(in the rows, 128 means zero)
Where one turn sends some rows of the set: a few examples, then the rows asked
Q_33: [134 139 119 114 134 150 128  98 124 105  97 122]
Q_554: [121 124 168 143 157 114 108 106 129 127 107 159]
Q_684: [126 128 145 131 132 135 123  81 120 135  96 145]
Q_194: [146 142 107  99 129 116 147 104 150 144 124 134]
Q_699: [129 136 138 101 137 121 148 110 140 167 119 143]
Q_864: [130 138 115 116 138 119 109 122 127  78 129 135]
Q_981: [131 138 113 114 121 138 123  90 118 105 109 129]
Q_551: [130 125 146 135 135 139 128  78 131 134  99 130]
Q_14: [146 142 107  95 141 108 140 134 158 117 130 139]
Q_925: [124 131 149 133 160 104 100 132 134  92 128 153]
Q_110: [127 129 142 137 153 140 129  81 128 133  94 139]
Q_854: [141 140 139 110 135 110 140 103 147 169 117 142]
Q_628: [125 122 172 148 158 117 111 102 137 130 112 143]
Q_133: [126 132 156 108 155 107 139 132 148 160 123 155]
Q_271: [133 146 125 112 139 129 107 130 123  85 121 119]
Q_7: [125 142 151 133 163 107  95 132 128  99 134 134]
Q_807: [136 134 117 117 124 143 127  95 130 101 110 116]
Q_602: [127 130 159 137 160 106 100 133 140  96 131 137]
Q_856: [143 139 139 104 153  97 129 153 160 125 129 151]
Q_805: [134 141 112  91 146 109 141 139 149 121 142 138]
Q_830: [134 141 110  91 131 122 149 114 140 144 131 133]
Q_987: [129 135 140 103 161 101 135 150 154 131 138 153]
Q_780: [134 136 125 117 139 123 109 128 136  78 130 120]
Q_394: [121 131 162 148 171 113 108 102 131 129 117 145]
Q_901: [139 138 159 113 148  98 128 133 153 158 120 154]

Q_807 -> Q_628
Q_7 -> Q_33
Q_194 -> Q_901
Now these:
Q_684 -> Q_925
Q_830 -> Q_133

Where one turn sends some rows of the set: a few examples, then the rows asked
Q_688: [123 107 116 113 117 137 140 128 154 148 121  91 126 148 134 134 136 134
  96 174 125 112 124]
Q_407: [141 119 109 115 104 135 137 110 132 123 111 106 167 111 118 112 143 141
 170 149 152 143 133]
Q_311: [137 110 125 120 124 116 150 136 153 116 140 120 121 129 159 138 117 123
 111 138 153 106 148]
Q_535: [102 133 150 121 126 148 133 100 145 124 145 109 120 122 131 120 114 114
 107 125 174 155 125]
Q_753: [ 97 147 104 106 135 143 116 115 153 142 132 145 111 149 121 121 125 121
 114 171 127 166 128]
Q_719: [132 148 109 119  98 126 107 131 131 145 139 133 131 129 113 126 148  97
 123 141 180 132 146]
Q_568: [108 144 115  99 130 124 130 115 142 137 119 124 153 124 128  99 155 134
 145 185 137 119 110]
Q_176: [138  97 129 102 134 139 120 100 143 101 131 100 119 119 144 118 120 106
 131 139 166 162 133]
Q_737: [141 127 106  83 142 127 116 134 167 162 111 112 160 132 136 106 119 145
 146 137 133 136 127]
Q_437: [ 89 111 122 110 138 131 112 100 147 136 119 103 137 164 131 137 128 138
 102 114 145 127 133]
Q_767: [112 131 107 101 122 148 128 129 159 137 129 124  85 134 133 125 137 115
 124 177 124 149 136]
Q_438: [104  95 123 128 109 152 120 115 182 143 106 120 142 145 123 105 119 123
 155 130 134 126 125]
Q_125: [122 109 119 112 124 123 119 126 146 135 131 127 192 119 160 132 118 131
 124 140 144 171 126]
Q_545: [117 126 107 118 125 131 126 105 141 127 124 116  72 137 139 110 134 127
 125 125 137 131 133]
Q_946: [113 107  99 131 105 120 117 113 142 121 126 144 144 137 120 129 142 117
 155 189 127 125 130]
Q_148: [139 104 120 118 107 101 145 135 126 129 116 103 157 135 146 122 138 145
 151 154 159 133 142]
Q_292: [108 124 138 125 118 155 146 100 109 124 138 128 132 120 123  94 111 119
 131 145 157 125 116]
Q_959: [123  98 123 107  97 148 124 121 167 148 127 136 113 125 103 136 109 104
 125 111 129 146 135]
Q_861: [133 112 111 120  98 145 128 111 145 148 147 122 131 127  93 149 112  92
 129 127 153 149 157]
Q_500: [117 118  94 116  95 157 121 128 159 135 119  98 164 111 117 118 126 131
 154 149 112 132 115]
Q_390: [137 129 107 120 136 139  99 116 113 127 158 115 156 123 153 115 146 130
 118 135 157 146 114]
Q_923: [138 140  83 110 149  98 113 110 145 137 120 128 128 120 142 116 148 128
 134 165 152 125 118]
Q_461: [132 123 125 119 124 121 143 104 151 140 123 134 142 125 149 126 141 120
 134 148 117 195 129]
Q_595: [111 119 108 118 118 134 127 118 145 125 127 131 187 126 117 134 121 127
 124 149 145  87 130]
Q_74: [116 110 125  95 120 130 153 123 155 152 134 109 114 128 131 141 135 129
  92 144 130 101 136]
Q_275: [112 131 108 105 119 125 117 109 135 138 120 118 168 142 157 116 127 133
 134 114 134 184 127]
Q_593: [139  94 106 116 126 125  99 131 160 144 122 128 133 142 153 146 139 151
 136 134 164 117 131]
Q_170: [106 140 129 107 132 147 145 112 144 157 154 113 121 109 103 106 115 123
 117 114 149 152 130]
Q_151: [140 115  83  81 127 126 103 125 148 170 141 117 141 136 118 101 118 130
 138 141 133 126 146]
Q_398: [128 134 113 145 100 132 122 125 108 126 146 132 140 124 131 151 132 102
 125 146 157 129 151]
Q_13: [117 144  99 137 119 134 111 113 135 122 143 135 126 120 118 166 134 115
 122 127 150 124 155]
Q_563: [109 135 121  94 105 148 142  98 157 137 116 133 138 117 115 149 110  89
 106 162 126 133 141]
Q_582: [133 118 120  89 134 125 136 118 150 171 124 123 142 135  87 105 117 151
 124 146 131 122 124]
Q_994: [142 138  93  74 146 134 110 126 156 136 115 112 135 108 125 117 122 142
 143 125 131 145 122]
Q_603: [119 117 108 116 118 125 121 105 152 134 135 127 151 126 116 121 124 113
 130 141 149 208 124]
Q_629: [112 137 105 114 122 125 155 120 158 140 115  92 126 128  90 118 114 133
 135 156 125 167 139]
Q_102: [119 121 113 119 122 137 122  96 144 142 126 126 156 132 134 129 122 117
 124 181 164 191 121]
Q_502: [112 116 119 127  89 147 119 121 142 144 144 121 145 103 108 137 141  80
 136 151 153 149 140]
Q_58: [122 119 120 112 120 119 120 115 141 131 135 127 201 140 156 122 131 114
 120 150 141 124 135]
Q_339: [122 128  71 123 122 108  97 109 134 136 120 128 133 128 145 138 155 111
 132 156 131 126 124]
Q_851: [121 105 119 122 108 111 128 115 144  90 129 103 136 125 116  98 127 130
 159 131 150 148 124]
Q_396: [ 97 116 121 115 133 110 158 144 150 141 132 126 128 128 147 147 124 122
  99 152 123 125 120]
Q_92: [ 94 130  98 108 139 136  99 101 164 129 129 140 114 135 143 108 112 101
 122 125 146 152 120]
Q_646: [142 109 136 128 113 115 149 136 135 133 128 108 148 127 153 141 140 153
 110 142 139 122 143]
Q_439: [ 89 118 132  94 115 128 124  82 151 127 130 134 158 131 141 123 127 128
 129 127 144  96 134]
Q_893: [128 145 124 129 112 141 145 100 139 132 127 148 150 113 106 133 113 144
 132 164 164 114 126]
Q_936: [129 137 119  75 127 143 138 125 153 169 129  98 142 126  95 114 115 122
 118 118 148 137 127]
Q_491: [115  84 126 102 115 146 117 106 163 137 122 104 116 147 129 126  98 134
 123 116 121 146 127]

Q_688 -> Q_994
Q_861 -> Q_646
Now these:
Q_595 -> Q_491
Q_500 -> Q_176
Q_92 -> Q_946
Q_58 -> Q_959
Q_593 -> Q_629
Q_398 -> Q_74
Q_292 -> Q_439
Q_767 -> Q_923
Q_719 -> Q_396
Q_582 -> Q_275

Where one turn sends some rows of the set: a few examples, then the rows asked
Q_696: [161 179 156 150 110 165 145 134 147 114 135 137 145 142 144 102]
Q_866: [148 151 153 115 102 130 145 133 136 116 138 111 126 125 130 110]
Q_815: [164 133 169 109 111 114 133 124 123  84 125 106 112 158 153 103]
Q_873: [179 169 190 140 134 145 165 166 139 113  99 137 140 184 153 102]
Q_820: [172 147 204 161 130 129 146 124 142 109 100 139 124 178 156 120]
Q_822: [143 190 168 145 132 125 146 135 157  90 104 171 127 147 175 124]
Q_45: [141 186 172 137 130 136 133 135 157  78 113 171 128 157 176 125]
Q_876: [150 156 191 147 139 162 144 126 153 113 120 127 127 159 133 100]
Q_621: [170 121 195 137 110 117 144 141 120 100 109 133 103 163 153 135]
Q_483: [136 124 179 118 116 135 140 138 128  94 124 125 101 149 128 104]
Q_405: [188 158 172 118 108 115 146 153 117  77 115 129 125 187 170  99]
Q_694: [170 183 158 132 104 135 160 159 142  89 109 148 164 175 155  98]
Q_521: [145 166 145 116  99 130 146 144 140 125 135 122 123 132 126 112]
Q_744: [142 177 167 137 126 131 140 139 147 104 128 157 104 120 164 141]
Q_452: [161 132 201 155 119 131 135 119 135 100 117 138 105 163 145 127]
Q_312: [196 178 181 145 125 152 142 141 136  99 127 127 137 179 169 106]
Q_620: [150 180 142 144 105 161 145 141 147 116 123 147 141 146 144 100]
Q_831: [165 138 178 111 111 119 162 178 114  93 102 134 114 174 148 107]
Q_173: [153 168 166 102 132 101 148 150 137 120 110 127 110 129 173 140]
Q_490: [155 179 148 120 102 139 155 157 151  92 102 149 164 172 149 104]
Q_911: [148 176 169 114 133  98 157 147 153  91  86 150 136 149 178 133]
Q_637: [151 165 152  94  97 108 156 160 144 102 113 123 146 157 132 115]
Q_877: [146 164 168 106 125 103 152 150 143 105 111 136 113 121 167 151]
Q_401: [158 154 154  96  95 100 159 157 132  90 112 122 145 159 142 104]
Q_313: [145 170 161 130 125 143 132 143 135 106 129 154 101 123 175 139]
Q_486: [183 136 199 142 122 115 155 147 127 107  92 134 122 178 164 129]
Q_93: [149 184 176 109 137  93 149 142 157  92  96 144 136 163 173 125]
Q_458: [173 153 179 135 128 152 129 112 141 106 137 104 123 151 153 108]

Q_405 -> Q_815
Q_483 -> Q_876
Now these:
Q_93 -> Q_173
Q_486 -> Q_621
Q_521 -> Q_620
Q_744 -> Q_822
Q_694 -> Q_401

Where one turn sends some rows of the set: a few examples, then the rows asked
Q_268: [117 137 134  96 126 129 112 164 102 133 172 125 108 136 153 160 132 108
 145 129 130 127 127 126 146 160 125]
Q_935: [ 99 131 136 110 113 134 115 155 132 138 135 148 129 128 141 168 129 120
 133  81 154 141 114 124 126 192 114]
Q_408: [ 97 122 148 107  57 157 113 139 118 134 111 153 136 120 121 161 141 109
 140 128 159 139 124 121 139 113 124]
Q_577: [ 99 134  97 123 111 159 118 184 143 144 115 158 143 146 129 193 157 128
 127 125 128 125 131 123 105 100 109]
Q_309: [111 138 126 114 138 159 106 190 112 139 107 162 131 118 156 151 140  91
 138 154 123 143 116 139 125  88 108]
Q_375: [ 83 145 102 117  68 151 111 172 121 113 125 147 111 120 137 164 165 109
 137 138 162 150 132 138 150 116 127]
Q_844: [100 131 140  98  97 126 114 153 110 114 150 137 121 126 153 160 121  92
 147  96 153 142 101 141 127 162 118]
Q_171: [ 99 113 135 114 127 144 136 148 122 139 164 123 107 139 144 162 136 109
 146 137 133 163 127 118 164 155 117]
Q_488: [103 128 106 120  92 166 124 170 147 152 112 142 128 147 146 182 146 123
 126 135 113 135 130 140 113  96 106]
Q_810: [ 82 146 111 123  82 156 107 175 134 140 111 152 116 121 125 171 170 134
 120 120 153 140 149 122 157 142 126]
Q_682: [ 89 101 128 113 131 144 122 183 123 120 146 143 120 141 141 153 145 108
 161 133 140 161 136 101 147 177 121]
Q_141: [ 78 118 131  82 157 134  91 169 156 132 123 175 126 117 157 159 150 104
 154 112 130 128 118 132 133 137 134]
Q_519: [100 137 105 115  97 157 112 186 114 139 111 152 132 145 141 180 146 113
 131 129 111 120 136 136 101  94 110]
Q_64: [110 139 130 106  67 155  97 167 105 134 103 167 150 117 124 159 145 118
 137 122 165 123 126 122 113 147 121]
Q_105: [ 95 102 137 104  87 142 102 156 136 135 133 146 139  95 135 161 139 120
 151 179 152 142 147 121 127 140 122]
Q_685: [105 135 158 112 108 136  88 153 107 137 122 142 140 112 126 171 127 141
 128 145 134 121 149 100 117 144 133]
Q_83: [105 136 148 140 114 147  98 180 127 126 120 150 157 121 127 177 154 141
 140 167 151 139 105 123 153 147 123]
Q_482: [117 142 140 132  99 150 114 143 113 116 126 123 137 123 146 167 121 135
 136 170 147 161 107 123 115 134 121]
Q_607: [100 109 157  99 151 146 102 155 130 146 118 150 106 142 189 160 138 119
 147 134 118 142  95 124 126 147 113]
Q_585: [ 86 113 130 109 102 133 132 139 135 146 150 143 122 114 140 169 133  99
 139 104 160 153 112 145 151 168 105]
Q_672: [ 87 155 122 107 176 139 108 147 125 134 123 162 125 131 156 174 138 117
 133 109 128 140  96 138 129 133 125]
Q_954: [ 93 101 143  89 160 136 108 146 145 137 134 158 116 134 177 170 140 113
 153 135 143 138  99 106 118 134 113]
Q_221: [ 78 126 124  89 147 143 109 137 117 138 116 156 105 115 168 149 121 100
 141 120 113 151 129 146 113 134 122]
Q_865: [118 138 109 102 151 155 113 166 148 160 120 160 133 108 147 166 137 114
 126 141 144 136 134 112 100 100 108]
Q_114: [ 94 163 121 120  78 154  99 177 117 108 107 141 111 140 137 164 154 133
 125 107 147 139 135 110 132 133 140]
Q_847: [101 157  98 107  74 150 113 150 135 125 130 134 105 123 141 169 148 131
 122 122 164 143 143 118 121 126 130]
Q_564: [ 86 123 121 104 148 156 117 155 163 135 111 157 117 124 176 152 140 112
 151 132 130 167  96 154 133 142 121]
Q_167: [115 133 139 112 141 162 101 192 138 122 101 157 133 135 155 153 138 104
 144 134 127 146 112 105 115  86 124]
Q_473: [125 153 135 114  64 158 110 143 118 149 115 148 141 123 131 166 140 127
 125 128 162 128 105 139 131 131 119]
Q_875: [ 76 112 149 116 106 136 114 173 115 121 128 157 130 129 135 160 140  94
 151  93 148 152 109 132 154 177 114]
Q_187: [117 135 117 110 140 137 111 186 121 131 158 140 126 141 148 161 144 125
 147 125 145 135 123 111 134 191 122]
Q_811: [ 91 114 115 114  92 160 114 189 148 130 112 154 135 148 138 180 156 111
 144 130 117 131 133 123 114  87 116]
Q_269: [ 91 112 138 101 162 141 104 158 107 162 120 164 112 124 177 165 141 114
 141 143 121 135 111 134 127 155 102]
Q_896: [ 85 112 127 100 171 133 107 158 112 140 135 171 124 126 170 175 146 105
 151 146 145 137  97 122 122 139 103]
Q_434: [ 99 130 128 128  77 165 119 151 127 135  99 166 154 125 114 169 150 126
 135 126 176 150 115 114 129 138 115]
Q_260: [113 126 132 112 141 167 111 172 157 176 100 157 124 114 148 156 143 120
 124 139 120 142 138 120 128 107 109]

Q_810 -> Q_114
Q_171 -> Q_682
Q_564 -> Q_141
Now these:
Q_954 -> Q_896
Q_865 -> Q_309
Q_875 -> Q_935
Q_408 -> Q_434
Q_811 -> Q_577
Q_105 -> Q_83

Where one turn sends some rows of the set: a few examples, then the rows asked
Q_26: [112 124 145 117 123 171 103 146 139 112 100 148]
Q_594: [115 128  95 116 136 162 139 158 163 108 118 107]
Q_411: [133 112 123 140 105 145 149 109 141 109 100  98]
Q_616: [112 139 132 120 106 168 128 138 132 135 154  96]
Q_528: [107 118  98 129 121 153 164 114 116 120 127 108]
Q_66: [139 103 122 119 121 146 142 126 156 137 138 142]
Q_764: [122 126  97 112 138 177 120 131 122  99 108 110]
Q_78: [124 119 146 144 101 159 154 122 146 125 133 141]
Q_346: [ 79 114 138 115 100 160 149 116 137 126 109 113]
Q_24: [144 128 122 142 118 132 128 165 137  97 125 121]
Q_971: [108 132 126 113 128 132 124 133 164 120 101  86]
Q_150: [ 88 120 127  98  98 137 128 159 125 122 130 106]
Q_655: [125 122 122 163 109 144 119 148 139 114  91 105]
Q_163: [ 97 103 117 152 124 140 131 125 121 109 120 152]
Q_889: [ 95 155 123 126 107 158 117 126 121 130  96 102]
Q_351: [110 160 124 113 111 177 153 129 124 111 128 115]
Q_738: [110 102 130 128 149 164 113 138 113 119 116  93]
Q_117: [131 144  86 132 128 144 135 131 151 115 106 124]
Q_879: [119 147 127 137 127 160 105 117 112 105 104 118]
Q_837: [113 135 110 142 160 134 135 131 123 115 133 126]
Q_560: [125 133 142 136 111 132 142 165 108 132 115 116]
Q_842: [ 94 147 141 113 124 152 129 125 132 119  82 128]
Q_350: [125  86 135 112 143 133 123 134 121 120 121 107]
Q_104: [135 129 147 139 148 146 108 138 138 140 115 113]
Q_103: [126  88 134 116 113 168 111 144 133 144 126 129]
Q_101: [114 122 138 132 127 143 146 145 130 108 154  88]
Q_529: [117 130 130 118 116 124 140 133  97  96 122 125]
Q_191: [122 111 138 142 140 146 120 135 170 101 128 132]
Q_523: [110 117 152 129  99 133 123 144 146 150 102 120]
Q_678: [ 92 102  94 110 129 149 116 121 133 137 111 125]
Q_300: [127 102 123 110  89 154 127 146 139 111 102  93]
Q_468: [112  99 121 140 147 155 147 127 140 118 103 148]
Q_222: [101 157 101 126 114 154 139 150 149 144 121 128]
Q_365: [119 147 119 125 127 163 129 140 119 150 118 151]
Q_740: [112 133 118 157 113 151 158 131 151 111 100 104]
Q_884: [111 128 129 113  86 150 116 140 147 107 148 103]
Q_975: [100 142 101 127 100 182 130 145 139 120 132 134]
Q_19: [ 97 126 123 125  96 155 148 145 122  90 127 148]
Q_806: [113 131 153 121 107 135 121 139  99 128 133 123]
Q_898: [ 95 110 123 102 124 137 106 131 141 130 146 123]
Q_566: [114 131 124 119 140 157 148 131 180 116 118 111]
Q_218: [141 121 133 114 131 155 144 153 157 110 137 143]
Q_988: [ 94 101 145 141 123 162 139 151 137 110  92 138]
Q_280: [126 114 121  88 115 149 102 135 147 126 123 136]
Q_232: [119  91 127 104 123 156 149 136 110 115  95 109]

Q_104 -> Q_523
Q_678 -> Q_101
Q_150 -> Q_351
Now these:
Q_222 -> Q_566
Q_879 -> Q_655
Q_594 -> Q_218
Q_411 -> Q_163
Q_806 -> Q_889
Q_24 -> Q_26

